rotation ticks, each row followed by its count of ticks:
The counts run from 0 to 845.
[ 88 153 134 125 155 117  82 134 145 133 143 155 170 164 160 108 127 111
 148 161 150 107  75 156  93  96 151 121 167 138  94  89 156 155 101 154
 134 128 118  91 126 126 137 130 121 112 138 141 142 107 107 132 123 181
 132  89 143 171 170 158 104 131 117 137 152 163  84 107 125  99 174 178
 104] | 789
[113 146 137 122 167 112  70 103 150 136 142 142 164 132 173 155 139 114
 145 150 125 119  90 152 127 127 128 117 141 171  82 110 192 143 134 166
  91 141 107  86 128 105 125 114 106 126 146 116 176  82 118 153 132 187
 132 133 120 146 150 149 106 141 112 148 162 169  99  92 118 135 179 156
 108] | 583
[100 183 119 117 155 111 103 140 155 131  92 120 166 155 158 136 144 101
 149 172 142 137 108 154 105 136 138 148 134 152 106 109 188 124 115 142
 108 129 156  92 118 106 123 114 119 108 133 154 161 104 125 157 119 173
 135 122 121 155 151 155 108 154  71 148 163 156  91 131 144 120 198 147
  76] | 285
[ 87 173 132 124 165 110 112 114 148 145 119 123 141 126 157 119 146  93
 145 134 143 116  99 164  90 121 133 130 109 158 105 103 188 131 110 153
 106 121 176  61 121 110 131 114 140 111 147 113 172  90 120 152 111 185
 142 131 144 157 167 136 142 136  69 157 139 142 119 135 142 103 176 161
 114] | 711
[ 91 160 128 125 158 105 130 127 143 151 138 143 150  91 152 123 137 135
 123 143 134 110  85 181  84 128 157 129 126 175 107 114 161 141 161 142
 134  92 133  61  96 140 172 140 158 128 145 133 154  85  91 152 114 163
 156 162 121 148 180 132 124 121  98  97 172 133 103 146 127 120 164 141
 108] | 686
[ 98 158 127 124 145 123  95 116 148 141 151 154 159 122 141 116 144 139
 129 176 138 125 107 171 110 133 175 127 162 165  99 125 151 136 159 139
 144 140 110  69  87 147 158 129 123 121 141 154 144 105 101 140 145 170
 134 133 125 131 170 161  68 138 123  93 198 165  76 119 127 120 169 137
  95] | 806
[129 160 144 118 156 117 118 111 151 137 152 152 143 125 141 128 137 131
 127 120 120 105  65 156 102  99 164 167 166 161  95 105 172 145 148 172
 113 120 113  70  92 131 163 123 125 122 143 129 148  83  71 174 136 139
 157 162 133 128 154 140 112 114 130  86 191 174 116 112 128 129 148 132
 113] | 145
[101 153 132 117 169 119 102 104 148 161 160 144 143 118 168 142 164 110
 131 112 136 118 102 172 117 147 136 121 129 180  90 112 178 133 133 168
 105 156 129  55 124 114 132 122 144 112 164 105 174  80 128 158 126 180
 142 161 129 149 164 145 117 143 102 151 168 146 119 123 140 121 171 153
 131] | 386
[ 84 169 131 126 155 107 120 126 141 139 130 143 154 124 137  93 128 109
 128 161 135 103  77 165  82  98 172 135 150 153 108  95 144 144 141 143
 148 102 138  66  93 145 168 120 126 101 140 160 125 106  81 148 120 148
 154 127 139 152 178 149 101 110 104  86 172 136  93 139 135 116 155 150
  97] | 525
[ 87 187 137 114 163 106 135 133 144 144 153 138 136 129 158 110 148 104
 137 115 147  95  91 164  84  98 160 139 136 153  87  85 173 149 104 142
 127 110 147  62  98 132 149 140 155  98 160 108 156  98 108 148 108 162
 166 135 139 147 173 149 127 119  99 148 168 160 126 138 149 109 153 165
 126] | 397
[133 163 124 117 159 115  74 109 167 116 155 142 159 165 147 117 140 118
 145 145 131 118  92 139 107  77 147 144 170 142  82  96 180 148 121 165
 144 124 124  77 100 122 130 125  98 117 139 122 157 106 110 136 144 148
 146 123 136 137 137 157  97 119 124 118 187 192 103  95 119 101 167 145
  89] | 156
[ 95 165 130 115 151 119 117 139 143 150  99 133 162 121 152 158 142 131
 149 154 129 117  85 173 107 161 141 152 129 167 113 114 177 129 140 153
  84 132 124  90 121 114 154 118 132 126 142 154 164  79  89 179 112 196
 131 148 121 156 164 151 118 157  91 115 152 156  84 131 133 137 201 148
 106] | 295
[ 84 167 139 130 169 106  98 115 149 144 121 130 150 139 162 127 139  92
 151 147 147 121 103 159  93 114 123 117 123 148 106  95 185 131 110 164
  96 127 161  68 122 109 122 106 127 102 150 115 165  87 118 149 122 186
 135 119 150 167 165 143 132 128  68 160 137 140 108 126 133 100 171 154
 105] | 710
[ 94 143 120 106 154 118 108 114 145 160 148 151 136 104 156 132 156 112
 128 106 124 108  69 167 112 151 140 137 135 163  94 124 175 136 113 164
 122 155 146  51 130 119 152 129 146 124 157 125 167  80 128 165 129 180
 133 171 132 176 158 147 117 146 114 140 153 137 118 127 141 117 181 163
 124] | 504
[105 168 130 126 174 116  86 102 154 129 114 132 154 153 149 122 142  79
 143 147 131 126  93 148 115 105 120 135 137 146 103  97 189 132 105 178
  97 139 158  66 129 101 115  95  96  99 143 129 161  92 110 155 133 177
 130 120 144 154 146 149 118 128  77 153 146 145 110 114 135 108 169 153
  96] | 276
[ 91 166 113 117 148 114  76 123 153 125 128 139 171 141 150 106 133 120
 143 183 144 119  93 157  98 105 155 121 153 143  95 112 168 144 120 130
 164 112 135  78 101 136 140 132 109 120 128 150 152 121 126 132 130 181
 129  98 129 162 160 159  88 143 100 124 171 161  81 122 129 100 191 160
  82] | 48
[ 90 154 135 131 141 123 102 122 144 146 114 132 166 140 148 125 144 129
 159 170 149 124 110 174 107 142 145 143 141 135 117 112 153 118 133 157
  85 146 125  84 108 126 143 111 120 103 136 153 149  95  85 155 136 204
 122 109 145 141 171 153 110 154  89 102 154 151  62 125 119 106 190 149
  99] | 763
[ 96 163 133 121 154 110 126 123 153 140 144 146 151  95 150 120 127 146
 128 156 127 105  86 175  90 127 167 129 138 171  99 115 156 144 162 144
 148  97 130  60  88 146 171 149 151 136 139 131 155  97  94 146 127 157
 154 158 122 137 182 148 105 125 102  95 187 141  95 135 126 115 156 134
  98] | 687
[115 164 129 109 168 117 109 103 155 136 141 132 132 122 148 125 164  85
 129 105 130 115  83 146 120 112 152 149 137 167  85 103 197 142 127 155
 115 143 156  54 111 112 123 107 129 103 169 122 163  94 124 166 124 151
 155 157 123 144 141 146 110 129 101 149 183 164 139 123 163 130 171 153
 120] | 116
[ 95 180 138 111 163 119 123 105 152 135 138 149 152 150 149  98 121 100
 148 157 146  95  86 157  98  96 152 128 163 125  90  81 166 143 101 155
 123 127 145  68  97 131 131 128 127  88 152 120 146 115  98 134 139 168
 135 104 147 137 174 165  95 132 101 147 176 156 100 119 138 104 144 160
 115] | 553
[ 99 175 120 134 151 107  90 142 153 130 139 144 177 159 150 110 139 119
 129 183 144 126 103 153  97  92 168 128 162 165  92  95 156 144 134 140
 161 120 113  93  98 135 133 129 121 105 135 166 134 127 119 137 129 148
 150 112 124 157 161 153  84 121 105 121 185 164  80 124 125 116 179 151
  78] | 364
[107 180 111 102 145 112 110 129 157 113 111 120 154 147 133 104 149 122
 143 163 140 118  99 153 101 104 161 164 152 125  95 110 166 134 113 141
 153 112 156  73  82 136 142 136 123 119 116 139 150 115 106 142 136 159
 134 117 138 141 153 158  94 143  86 113 185 171  90 128 141  88 183 137
  70] | 11
[101 163 139 128 141 120 107 122 147 140 117 137 164 149 135 115 134 128
 158 178 148 123 103 166 100 121 157 151 157 124 118 114 149 125 132 157
  96 131 132  75 100 132 144 111 112 103 131 150 146  96  74 150 142 192
 120 102 154 140 171 156  96 147  89  99 162 156  65 122 118  98 175 141
  98] | 762
[108 141 134 112 164 111  95 103 150 144 131 145 147 101 160 153 128 116
 145 128 118 100  60 165 109 139 125 131 137 167  95 115 187 147 135 175
  88 127 131  71 137 103 144 120 121 136 143 114 174  70 105 167 123 193
 128 154 129 166 157 132 134 138 113 128 142 149 110 109 121 129 176 161
 120] | 738
[ 97 150 123 148 147 115  87 120 146 155 145 142 171 138 163 140 152 127
 136 176 133 138 131 170 121 145 143 116 136 194 109 117 163 120 164 162
 106 151 113  84 108 124 133 105 128 121 145 153 158  90 117 151 141 175
 146 146 117 142 159 144  86 138  99 115 175 152  74 124 119 132 191 142
  95] | 375
[ 84 171 122 127 164 105  98 147 150 150 138 138 169 158 172 128 125 112
 145 164 143 112 100 171  88 121 132 112 140 157  98  94 169 132 105 158
 132 131 132  87 123 123 128 138 144 118 139 135 168  95 129 134 120 184
 143 121 134 174 171 145 122 132  82 166 140 147  86 131 124 104 184 163
  83] | 673
[104 172 130 130 138 114 119 134 144 143 144 135 159 157 137 113 145 146
 152 159 157 112 116 180  98 118 164 147 164 127 110 101 145 125 129 158
 116 128 123  76  83 146 153 137 140 113 134 137 140  99  80 147 144 173
 139 114 156 129 178 152 109 133  94  98 175 171  75 133 109  87 168 138
  94] | 174
[100 154 130 109 138 120 119 124 135 154 117 129 142  97 135 145 164 126
 136 128 134 126  91 173 110 157 161 167 126 160 102 128 173 123 141 135
 108 138 137  69 109 124 161 121 137 122 146 150 162  87 103 176 121 191
 136 162 124 147 163 146 112 160  95 100 172 158 103 142 145 120 208 144
 114] | 766
[119 146 131  90 155 117 101  99 151 125 146 156 145 105 148 126 127 132
 142 134 127  95  47 156 107 119 161 139 160 138  74 120 177 162 130 154
 141 123 119  59 108 133 165 149 116 133 146 112 163  95  97 152 131 175
 129 134 131 149 152 160 104 142 143 117 181 171 106  93 130 119 163 158
 111] | 308
[116 168 128 122 175 114  87  94 160 123 121 133 162 161 149 118 128  84
 145 155 133 122  94 144 112 102 122 134 149 136 100 102 184 133 110 180
 110 141 150  64 121 105 116  95  94 104 141 135 159  99 108 151 146 164
 128 123 143 146 143 156  93 127  85 149 157 159 104 105 132 108 166 144
  83] | 275
[106 151 123 115 156 122  88 119 146 148 161 162 168 156 161 132 133 125
 139 153 130 109  84 165 122 145 145 116 175 148  81  98 156 140 112 172
 112 169 107  83 125 112 140 133 129 124 152 138 159  95 119 143 143 186
 120 131 133 156 159 169  87 150 128 150 169 166  82 104 122 115 175 165
 106] | 347
[104 195 116 105 161 109 119 128 164 124 109 128 168 154 145 106 127 120
 146 185 135 117  98 156 104 120 149 147 154 131  98 105 172 132 114 141
 142 111 155  74  90 132 132 134 130 113 129 145 154 122 111 141 134 147
 137 122 131 138 162 169  89 142  76 140 182 159  91 126 146 105 175 133
  62] | 716
[ 92 160 133 142 142 116  97 130 145 140 142 144 166 152 141 112 137 138
 151 169 156 122 120 179  95  98 167 131 153 143 113 101 139 125 147 158
 131 127 111  67  87 140 157 122 128 106 128 146 137  98  85 136 141 169
 142 110 153 140 174 144 106 124 100  89 175 160  72 130 104  87 169 141
  93] | 644
